In the data rows, 128 means zero.
Here is a table of points, one per row:
[102 186 149  73 116 127 143 135 112 128 131  73 181 106 137 119  86  96
 138 167 127  97 120 137 178 106 129 146 134 142 134 151]
[132 150 151 102 114 108 135 131 139 178 126 154 121 155 123 142  88 117
 108 148 184 146 135 127  62 130  90 167  95 153  95 161]
[105 141 137 143 121 100 117 127 117  98 100 146 144  56  85 157 107 133
 204 151 154 155 138 114 153  91 124 129 109 134 148 109]
[138 104 155  91 120 120 113 161 129 124 140 140  85 122 115 122 108  99
 116 153 154 165 131  76 124 165  92 144 130 163 124 139]
[122 104 120 151 141 178 168 168 141 135 100 135 117 143 129 141 130  93
 109 152 102 118 127 108 100 116 141 132 148 154 142 127]
[ 86 119 119 162 157 132 122 141 107 123 119  99 156 158 137 121 130 134
 102 150 129 169 182 135 121 141 129 143 156 170 140 143]
[160 103  90 137 124  77 126 125  83 111  87 122  96 115 136 148 112 138
  82 118 120 137 152 127 170 109 123 138 101 139 156 118]
[141 104 131 104 111 111 126 164 134 137 141 123  96 104 122 102 100 132
  99 179 159 113 120  92 100 156 145 130 131  61 130 125]
[136 156  85 141 134 116 118  96 122 156  89 161 126 100 176 113  85 123
 104 122  99 120 103 138 124 120 143  96 168 141 180 120]
[123 168  86 122 143 101 144 126 177 116 112 124 147 106 153 117 119 133
 143 173 111 149 120 127 120 185 128  72 132 153 110 135]
[143 106  94 170 143  95 130 160 114 102 140 161 137 128 110 161 118 131
 127 134 125 105  76 152 108 130 137 162 151 120 153 113]
[127 108 146 136 136 110 130 123 143 115 145  87 116 143 154 101 151 148
 174  77 135  96  97 119 119 162 134 141 152 105 104 119]
[122 145 170 135 120 118  94 150 171  94 146 112 116 156 109 138 110 158
 105 141  58 108  77 121 139 130 102 163 115 156 149 165]
[ 84 147 108 107 165 124 131 153 156 140  74 107 135 166 108 160 101  97
 116 107 125 127 138 145 115 111 128 123 119  82 110 118]
[149  88 182 139 144 116  83 128 150 145 102 143 129 100  72 148 120  96
 164 122 145 135 107 164 121 167 127 118 158 133 160 121]
[104 122 118 133 149 180  81  98  95 108 149 101  96 134 144 124  67 140
 123 117 101 141 160 113 125 113 109 121 108 114  95 131]
[127 154 169 121 141 109 161 112 141 109 148  97  86 142 156 121 146 107
 109 121 116 164 137 105 132 136 124 118 115 114 143  88]
[151 114 180 104 131 117 153  96 120 112  96 142 112 121 101 120 111 143
 154 153  88 130 112 131 114 107 136 118 146 169 117 135]
[194 108 112 143 172 105 106 116 158 119 129 119 152  92 127 143 122 134
 117 106  95 144 107 113 123  87 117 151  93 124 145 104]
[138 100 157 145 141 106 165 100  95 111 133 124 139 142  78 139 124 112
 116 159  88 102  68  75 156 135 145  91 144 140 102 159]
[ 88 113 142 134 126 134 153 114 117 141 131  98 133  96 128 120 169 176
 132 176 149 114 114 100 135 154 166 163 104  67 156 112]
[120 163 138 141 100 142 167 112 105 113 119 157 121  96 139 119 141 119
 118 126 111 140 116 122  85 107 157 153 141 120 140 137]
[128  88 141 145 119 198 154 166 189  83 105 112 151 155 140 116 125 172
 124 156 117 127 137 123 121 106 109 145 101 146 130 103]
[135 137 133 130 143 179 113 140 119  75  88 153 123 120 133 143 135 148
 126 129 111  84 120 165 127 137 127 161  79 153 147 147]
[107  93 165 101 118 107 124 106 132 189 137 123 156 123  72 117 129 158
  84 141 104 141 130 153 155 174 170 139 105 177 109  80]
[ 74 132 138 162 132 174 153 149  97 115 122 136 133 155 116 111 107 147
 115 116 160 110 149 136 141 135 152 142 128 166 157 148]
[117 149 117 118 142 144 128 105  71 208 165  72  87 110 109 116 109 180
 119 121 107 109 111 139 127 114 124 158 117 174 129  84]
[132  92 114 172 106 141 116 137  93 125  98  97 117 116 105 111 139 102
 146 158 113 131 136 176  99 106  43 115 143 128 154 118]
[106 133 105 197  84 140  93 101 132 177 124 135 102 108  76  73 114 108
 102 107 134 125  89 127 111 139 115 116  99 158 100 118]
[147 151 108 150 169 113 169 104 150 124 122  99 110 167 118 148 152 113
 131 138 138 141  92 148 143 144 121 159 131 138 122 122]
[116 118 136 171 118 184 152 149 126 136 105 148 123 146  93  91 105 118
 134 108 162 134 134 128 212 116 156 101 130  77 124 133]
[169 144 134 121 130 131 123 119 131 128  74 108 103 143  88  60 103 153
 160  56 123 117 165 135 147 151 101  99 132  80 140 145]
[146 155 152 162 159 103 140 151 129 135 115  99 143 129  97 188 125 104
 135 124 144  92 106 161 150 107 126 121 151 129  72 141]
[109  80 151  75 108 148 119 112 127 111 129 125 150  81 135 138  97 102
 132 167 142 125 110 131 120 113 119 131 128 155 133 131]
[125 132 140 140  83 111 164 141 129 134 173 134 186 146 141 134 113  87
 137 111 113 141 125 160 119 131 161 137  64 123 132 101]
[117 114  83  63 128 137 171 181 133 131 130 102  96 138 119 140 131 109
 153 108 104  99 147 132 148 104 128  88 106 133 133  93]
[ 89 102  84  75 124 124 138 112 127 125 153 146 119 143  72 132 129 115
 156  96 126 148 134 143 149 164 137 131 118 127 167 136]
[155 129 147 100 122 154 142 140  74 113 113 142 130 113 154 127 142 130
 117  99 113 164 103 139 130 138 118 113 162 130  91  69]
[129 125 108  98 102 118 107  97 142 131  86 114 129 141 116 113 144  90
 106 110 142 122 159 156 100 126 178 108  99 124 114 115]
[119 107 116 113 187 150 121 120 148 117 124 149 149 141 112 123  45 131
 110 113 116 130 115 110 110  94 159 112 147  72 138 125]
[128 132 153 130 113 101 126 142 124 120 143 145 125 156 173 123 162 150
 133 118 143 106 159 133 149 126 100 106 144 121 145  96]
[ 99 109 147 136 127 109 113 134  93 139  92 107 136 106 148 160 151 163
 133  95  92 104 129 100  90 119 131 100 102 123 123 173]
[144 164 178 123 139 111 144 119 125  90 130 144 114 140 134 126 140 151
 100 122 130 176 155 140 100 131 153 106 105 125 127 102]
[115 158 113 146 150 140 100 126 131 123 156 160 128 169 122  81 100 110
 114 119  91 129 136 130 162 163 145 188 126 111 154 123]
[106 109 128 107 167 139 145 106 105 101 149 149 178 133 101 156 130 164
 126  98 130 116 148 109  98 197  94 129 125  87 160 124]
[127  71 127 141 117 100 150 118 159 124 187 158 111 100 148 127 133 141
 118 104 119 135 157 152 124  97 131 104 126 124 109 163]
[155 137  92  82 118 157  94 107 101 121 175 162 158 150 110 148 156 127
 114 146 114  95 158 163 105 119 162  91 127 128 100 135]
[ 79 145 161 139 129  95  77 141 106 103 156 105 101 156 134 147 141 131
 139 160 141 158 129 146 113 117 162  89 146 122 173 105]
[122 124 146 135 134 146 161 146  93 136 122 130 121 121 154 125 141 103
 128  99 117 160 104 149 126 134 149 139 121 119 140 156]
[129 131 147 121 115 103 135 119 111 176 129 128 120 143 149 140  99 143
  95 158 130 111 116 163 133 138  83 129 114  52 133 138]
[103 144 135 114 120 150 131  90 142 125 158  86 100  86 150 128 158 121
 143 142 124 119 130 154 130 103 115 149 155 122 125 167]
[144 133 132  99 105 147 120 126 143 138 123 154  79 112 165 116 112 121
 170 192 100 140 136 175 151 146 141 165 114  75 126 163]
[142 100 114 135 161 126 103 160 127 101 141 103 151 132 135  99 139 112
 133 131 124  98 144 143 152 143  98 159 147 149 104 110]
[152 129 102 105 151 142 124 119 102 162 140 159 149 145 122 104 195 114
 136 119 175 127 106 138 129 113 113 116 154 119 196 111]
[149 147 147 131 114 126 190 160 149 128 181 141 107 149 115 133 127 136
 111  95 149 128  89 138 111 109 110  90 104 133 146 161]
[141 131 162 149 118 136 138 152 124 140 167 121 137 111 132 132 124 104
 168 114 103 165 115 144  73 138 117 108 132 116 163 113]
[164 125 123 144 133 129 129 114 163 114  86 122 110 104 125 153 140 124
  97 149 120 146 160 151 163 138 131 148 151 118 121 107]
[104 134 138 131 186 152  96 118 135 127 137 148 154 148 129 112  93  99
 142 134 130 133 166 108 117  90  98 131 114  98 116 109]
[124 138 130 130 145  88 129 139 107 133 111 106 160 178 138  95 153 115
 153 139 123 150  80 128 100  88 154 113  95 118 102 104]
[172 171 205 129 136 137 120 101 134 124 110 160 142 110 102 145 117 127
 123 116 180 121 128 127 143 156 122 149 137 145 107 147]
[151 107  96 164 122 111 119 175 112 147 124 130 134 164 126 146 122 117
 115 159 118 144 173 121 134 148 117 130 138 128 106 143]
[175 115 127 103 109 149 113 142  96 145 124 105 132 144 142 121 103 177
 141 172 154 157  94 146 125 137 142 103 115  88 100 172]
[131 136  84 122 122 112 148 106 102  93  98 143 143 123 132 172 109 154
  91 118 174 166 118 135 155 124 103 176 146 147 121 118]
[102 100 133 117 155 121 144 103 146 133 145 106 141  95 161 139 143 156
 114  76 154 168 129 145 132 122 123 140  92 125 141 154]
[119  94 128 102 101 139  70 133 101 142 101 145 147 142 170 148 166 117
 134 105 107 116 102 102 124 163 113 156 111 122  89 154]
[188 153 121 153  96 158 144 122  95 137 150  99 155 137 130 177 128 103
 152 140 115 109 164  99 149 154 117 150 119 141 153 124]
[132 169  88  95 138 152 146 130 116 139 142 129 137 139  85 152 137 140
 126 110  97 125 164 108 111 130 113  99 143 108 137 176]
[101  96 135 133  93 108 137 133 135 136 108 122 160 123 139 111 179 152
  91 156 159  98 115 131 172 108 108 103 122 102 125 152]
[179  91 127 146 111 189 142  74 143 147  95 100 147 151 145 153 133 102
 136 144 142 110 146  88 115 129 147 138 141 126 139 102]
[109 139 145 106 129 124 159 137 112 159 120 166  99 106 161 150 147  76
 128 100 119 112 121 110 151 106 116 148 112 119 138 122]
[120 115 132 161 111 137 116 150 153 154 186 119 151  91 140 144 127 120
 114 108 115 168 141 200 142 115 125 122 169 111 100 159]
[120 134  83  92 136 136 104 106 129  94 136 143 148 157 120 115 188 125
 169 134 144 146 110 152 128 126 110 134 127 122  94 119]
[ 97 117 152 158 152 153 104 118 138 151 116 134 134 139 114 152 142 138
 121 145 153 114 175 110 126 107 109  90 117 152 158 135]
[ 95 117 142  98  95 107 121 107 143  97 142 117 146 141 144 122  82 117
 108  78 167  94  91 118 128  98 105 142 197 120 105 107]
[143 161 112 150 123 127 126 101 159 146 159 159 176  98 172 123 108 121
 141 131 103 107 130  90 169 169 106  76 117 144 138 110]
[149 133 109 155 142 133 126  67 160 115 150 111 121 135 107 124 145 110
 134 158 137 122 104 119 150  98  95 140  63 126 118 123]
[151 110 130 164 155 138 149  82 136 136 143 168  93 178 153 128 128 148
 152 148 154  80 172 163 103 101 161 144 140 152 115 117]
[118 150 135 144 138 124  91 140 125 129 133 122 149  86 138 120 146 122
 148 105 133 131 131 110 111 108 198 135 116 124 107 150]
[120 132 140 117 135 142 117 127 147 181 141 106 108 114 144 132 158 106
 115 107 150 119 128  77 103 114 134 164 153 113 120 127]
[172  87 131  71 111 100 120 140 141 155 120 114 136 167 164  95  86 150
 171 120 141 133 128 138 138 100 155 152 143 202 186 171]
[137 161 170 115 105 118  93 158 112  98 149 142 115 120 134 123 137 146
 139 110 142  76 146 130 114 117 117 103 112 130 134  91]
[115 117 122 131 168 137 159 136 100 106 146 132 124 127 108  73 128  94
 143 162 146 142 169 100 126 141 111 111 135 165 102 129]
[108 132  72 157 105 140 149 143 139 185 124 161 140 108  95 117 114 209
 183 122 122 143 109 102 116 106 102 154 136 147  89  98]
[117 123 154 134 105 128 115 170 140 134 109 124 113 119 152 132 149 108
 160  72 109 138 143 119 144 148 149 158 136 130  83 112]
[117 129 126 111  87 169 102 149 140 119 152 170  89 136 122 180 148 137
  99 118 122 132 118 114 156 111 164  98 136 131 115 101]
There is one direction along which these points spread out most. Take the direction at right angles to it along which they spread out most. Go by this last direction. For each point below, how far along it does it lie, from 0 to 99? The average is 50, and the first point in the table lies past the average. One standard deviation of the points above along it is 16.
[137 151 156  87 170  96 128 166 164 200 112 154 137 115 104 128 166 192
 126 163  91 124 159 121 143 106 125 148 166 121 114 103] --> 58
[138 178 104 144 158 160 107 166 129 128 111 110 134  99 175 100 126 133
  96 132 161 101  92 159 101 179 126  88 124 159 137 122] --> 49
[ 90 143 104 139 148 113 118 127 148 132 111 176 100 122 181 112 123 115
 124 150 141  99  96 119 155 142 116  80 113 165 128 123] --> 52
[110 120 141 135  59  68 131 100 136 111 108 127 150 163 138 112 124 103
 105 127  88 113 170 131 107 135 116 112 131 116 142  98] --> 43
[147 100 108 140 166 102 129 130 102  81 163 120  96  89 112 111 116 121
 113 147 129 100 120 129 122 142 147 148 168 123 102 102] --> 58
[173 133  76 139 127  85 120 173 129 101 140 111 122  89 109 143 114 124
 120 126 180 104 148 106 126 131 151 158  80 133 116 118] --> 59
[114 141 113 147 113  94 107 134 127 145 127 148 134 134 152 117 154 117
 141 147 123 142 122  81 121 111 140 168 158 100 148 171] --> 53
[120 183 111 140  48 112 138 113 115  86 128 122 128 165 115 127 126 167
 148 127 134 138 153 115 103 115 142 136 164 118 115 120] --> 40
[ 95 129  90 138 111 126 156 104 183 132 107 113 114 113 177 162  91 149
 157 123 143 128 117 128 111 190 133  90 142 149 110 118] --> 54
[152 118 114 153 152 102 107 106 126 133 132  99  85 156 122 184 126 128
 155 120 141 119 148 103 158 142 153 104 128 152 139 178] --> 53
[155 140 122 115 101 165  83 138 149 112 148  96 136 148 125 130 150 141
 105 120 144 204  89  85 155 101 131  91 143 128 153 110] --> 44
[108 151  82  93 107 150 120 117 177 104 114 115  96 119  62 125 185 107
 103 117 110 121 128 139  94 133 120 138 145 125 154 144] --> 37
[148 127 131 127 124 117 160 134 132 117 130 128 164  74 131  64 161 121
  83 100 118 127 159 106 115 112 142 128 138 133 120 196] --> 48
[113 123 133 120 144 113 134 110  88 116 119 173 107 138 147 106 154 126
 146 117 112 174 103 129 139 123 112 118 106 130  88 156] --> 46
